X = [17.00, -8.31, 1.38, 5.94, 5.35, -4.56, 2.83, -2.73, 7.51, -13.27]
Give the entry just left of 2.83.
-4.56
Give the entry just left of 5.35.
5.94
Give the entry just right of 7.51.
-13.27
The entry just left of -2.73 -> 2.83
Give the entry just right of the largest entry.
-8.31

Questions about the array below. Counting starts at 1.
1) What is the entry in row 1 and column 3?
2) What is the entry in row 1 and column 1?
3) What is the entry in row 1 and column 2?
4) What is the entry in the bottom-right corner?
5) What is the minimum?
6) What is the entry in row 2 and column 2?
7) What is the top-right entry?
8) What is the entry just left of -17?
[[  5  24 -12  12  25  23  24   1  13  13  15  -1  17  -7]
 [ 17   0  18  -3  15  10 -25  22 -11  13  -8  16 -21  14]
 [ -1 -28  47  14 -29 -16  -8  -1 -13  -9  -3   5  -5  21]
 [ 27  38  -5  16  72  64  -2  24 -10  41   4   6 -16  -9]
 [  3 -25  46  12 -23 -13 -11   3 -12  -6  -4   8  -7  22]
 [ 18  19  -4  -1  31  22  -7  20   3  20   2  13  -6   4]
 [ -8 -31  49  20 -38 -20   4 -11 -10 -15   1  -2   4  18]
 [ -4  38 -54  -4  22  12  42  -7  37   6  22  -6  37 -21]
 [ -6 -26  44  19 -28 -13   2  -9 -12 -11   0  -3   1  15]
 [ 11  -9  28   3  -1   0 -17  15  -8   5  -5  14 -12  18]
 [ -8 -31  52  24 -39 -20   8 -12  -8 -15   4  -2   8  19]]
1) -12
2) 5
3) 24
4) 19
5) -54
6) 0
7) -7
8) 0

data =
[[ 13 -32   9  41  42 -37 -26   2  55  30]
 [ 43 -39 -16  13  33   8  30  21  33  71]
 [ 17   5  -2  -5  34  -2   1  15 -21 -11]
 [-68  36   2 -23 -36 -48  49   5 -38 -55]
 [ 26  32  -2 -26  28   4 -25  44  -9  58]
 [ 11 -18 -28 -15  -8  17  32   8  23 -36]]
Indices start at 1.
Which number is the entry directly above 28? -36
Which number is the entry directly above -48? -2
The entry just left of -8 -> -15
The bottom-left entry: 11
The entry in the bottom-right corner: -36
Which number is the entry directly below the smallest entry? 26
Which number is the entry in row 3 and column 1? 17
Which number is the entry at row 1, column 2? -32
Which number is the entry directly below 1? 49
Which number is the entry in row 1 and column 3? 9
Which number is the entry at row 3, column 2? 5
The entry in the top-right corner: 30
The entry at row 1, column 1 is 13
The entry just left of 4: 28
Which number is the entry directly below -48? 4
The entry directly below the largest entry is -11
The entry directly below -5 -> -23
The entry at row 2, column 2 is -39
The entry at row 2, column 1 is 43
Which number is the entry in row 3 and column 3? -2
Which number is the largest entry? 71
Which number is the entry in row 2 and column 3? -16

Read these off the matrix that follows.
1) The maximum?
2) The entry just left of -0.175?
[[-0.069 -0.031 -0.069 -0.093  0.017 -0.024 -0.094 -0.064 -0.086 -0.090
  -0.067]
 [-0.173 -0.250 -0.176  0.042 -0.142 -0.080 -0.003 -0.041 -0.175 -0.026
  -0.131]
 [-0.052 -0.043 -0.059 -0.086 -0.061 -0.054 -0.068 -0.066 -0.056 -0.061
  -0.064]
 [-0.097 -0.070 -0.083 -0.063 -0.016 -0.033 -0.075 -0.064 -0.112 -0.076
  -0.088]
 [-0.060 -0.073 -0.070 -0.060 -0.084 -0.077 -0.062 -0.079 -0.062 -0.059
  -0.065]
 [-0.090 -0.192 -0.084  0.032 -0.237 -0.142  0.024 -0.079 -0.039  0.005
  -0.068]
 [ 0.097  0.177  0.090 -0.170 -0.015 -0.056 -0.126 -0.058  0.135 -0.086
   0.047]
 [-0.004 -0.041 -0.021 -0.057 -0.128 -0.100 -0.053 -0.079  0.013 -0.042
  -0.024]]
1) 0.177
2) -0.041

Read these off the matrix that follows. Counting starts at 1.
1) Which number is the entry just right of the largest entry?
2) Which number is the entry in the bottom-right corner?
3) Which number is the entry at row 3, column 1?
4) Which number is the entry in row 3 and column 3?
5) Which number is the entry in the top-right corner?
6) Which number is the entry in row 1 and column 1?
7) Which number is the top entry of the column that holds the smallest entry?
8) Which number is the entry in the bottom-left corner?
array([[3, 4, 4, 3, 3, 5, 4, 4, 4, 4, 4],
       [5, 5, 3, 5, 3, 4, 4, 4, 3, 3, 4],
       [4, 4, 4, 4, 5, 4, 5, 5, 4, 4, 4],
       [3, 4, 5, 3, 4, 3, 5, 6, 4, 4, 6],
       [3, 5, 3, 3, 3, 5, 4, 5, 4, 4, 5],
       [5, 4, 4, 5, 6, 5, 5, 4, 5, 4, 3],
       [5, 4, 4, 5, 4, 4, 4, 5, 5, 4, 6],
       [3, 3, 4, 3, 4, 5, 4, 6, 5, 5, 7],
       [5, 3, 3, 6, 5, 5, 4, 5, 5, 3, 3],
       [4, 8, 4, 3, 3, 5, 6, 3, 3, 2, 3],
       [3, 5, 4, 5, 4, 5, 4, 5, 5, 2, 4],
       [3, 3, 6, 3, 6, 4, 4, 4, 5, 7, 4],
       [4, 5, 7, 3, 3, 1, 6, 3, 2, 2, 3],
       [6, 6, 3, 3, 5, 5, 5, 4, 5, 6, 6],
       [7, 3, 4, 5, 0, 3, 2, 4, 3, 4, 6]])
1) 4
2) 6
3) 4
4) 4
5) 4
6) 3
7) 3
8) 7
